In the rows, zero is written as 128.
One turn or mirror swaps these rows in pairs. Which row does each one swap with?
The rows were stretched afterwards, more along some directions than others.
j161: [148 128 126 112 118 109 156 102 118 142 169 132 120 132 109 119 134 133]
j954: [131 106 152 134 122  94 100 117 140 139 141 128 100 118 130 164 129 107]
j561: [126 117 127 128 127 123 111 101 137 121 138 128 105 117 138 125 125 134]
j151: [138 112 135 120 131 100 103 108 109 144 143 119 120 130 137 160 123 138]
j972: [123 114 130 141 108  99 142 113 146 101 143 102 100 115 114 163 141 103]
j360: [154 131 137 102 135  86 122 123 104 137 138 112 105 152 117 185 145 108]
j609: [128 100 130 136 115 119 116 101 134 141 163 118  86 115 153 155 116 126]
j120: [118 121 129 118 120 132 138 113 140 153 158 117 124 130  95 131 143 118]
j350: [126  98 126 117 137 120  86 116 149 170 147 115  94 126 129 126 124 113]
j69: [153  93 155 122 123  96 102  93 133 143 168 117 105 119 123 144 115 108]
j550: [163 155 152 111 126 103 156 121 113 112 143 142 124 122 124 147 142 123]
j298: [148 147 143 110 134 123 152 147 135 116 136 124 116 132 137 151 121 116]
j588: [127 104 126 130 124 144 133 109 135 141 167 111  98 109 143 139 113 109]
j505: [153 117 142 104 130 116 111 143 163 128 148 124 107 130 124 141 145 109]
j32: [126 105 129 124 126 143 104 141 136 138 141 110 100 128 152 142 138 116]
j172: [131 146 104 120 137 124 167 127 106 127 138 115 115 128 122 133 122 132]
j286: [139 140 120 118 128 129 141 154 125 116 123 126 142 140 129 141 168 116]
j873: [182 120 163 121 117  99 103 136 121 117 164 143 110 142 137 148 134  89]
j879: [164 131 155 126 107 105  96 137 117 118 142 126 119 140 150 166 163 114]
j316: [139 132 141 120 140 114 128 137 145 129 140 121 123 136 120 114 118 121]
j154: [146 116 148 121 111 108 136 127 122 124 148 147 117 123 126 140 157 111]
j608: [133 130 134 113 127 107 104 144 128 131 129 122 123 145 105 146 153 123]
j49: [153 164 123 109 150 120 164 131 106 143 133 149 153 123 130 123 112 131]
j416: [151 158 134 132 124 101 151 132 105 122 130 157 137 136 120 159 146 108]
j982: [135 101 140 137 102 132 107 117 142 130 164 107  80 113 121 149 146  89]
j964: [113  79 123 121 111 118 101  89 156 139 171  79  68 120 110 142 141 108]
j78: [175 109 141 119 132 114  92 136 138 123 160 100  87 110 144 157 127  89]
j80: [117 102 135 121 132 145 137 112 156 137 142 103  86 131 120 130 121 110]
j121: [157 139 127 116 149 107 121 143 122 117 136 138 121 128 140 145 115 129]
j39: [134 108 122 117 127 107 107  88 119 153 156 124  96 115 121 144 129 118]
j925: [130 150 113  99 144 117 157 142 112 120 114 114 115 120 121 173 130 117]
j462: [140 110 135 104 125 110 110 119 132 127 139  92  70 153 107 172 145  93]
j688: [117 124 136 143 109  97 150  92 128 131 146 101  89 118 110 159 130 113]
j330: [104  92 113 104 140 123 124 124 164 146 138  80  82 137 101 130 122 126]
j992: [112 112 122 104 128 113 152 122 138 143 130  98 110 143  88 124 151 127]
j103: [128 128 106 127 128 132 109 114 120 134 152 103 103 102 145 140 107 113]
j791: [142  93 158 126  95 117 138  98 140 129 173 106  82 138 127 160 143  97]
j643: [124 115 143 122 130 123 132 122 134 148 141 126 124 109 128 121 134 133]
j453: [114 107 125 128 116 148 142 110 152 128 152  91  87 101 126 115 122 117]
j818: [162 147 147 129 109  92 145 129 102  92 146 138 132 133 126 182 151 111]
j683: [132 135 109 118 148 127 138 105 111 160 142 127 119 117 122 102 110 146]
j102: [125 138 121 130 121 137 142 116 124 139 155 134 132 100 148 110 120 144]
j216: [142 132 123 105 130 125 126 144 125 125 140 116 110 157 125 159 141 131]
j746: [129 108 125 125 114 131 131 126 141 150 167 107  97 115 129 132 134  98]
j356: [154 132 129 106 128 116 114 147 110 148 144 113 131 132 121 162 152 106]
j469: [152 124 129  84 159 130 103 144 132 161 128 110  90 137 131 139 120 114]
j692: [146 119 147 112 126  96 102 130 127 110 122 113 100 147 110 176 156 118]
j252: [132 121 137 124 117 143 128 115 149 151 168 119 104 120 139 102 129 107]

j78 swaps with j286
j216 swaps with j609
j972 swaps with j356
j360 swaps with j964

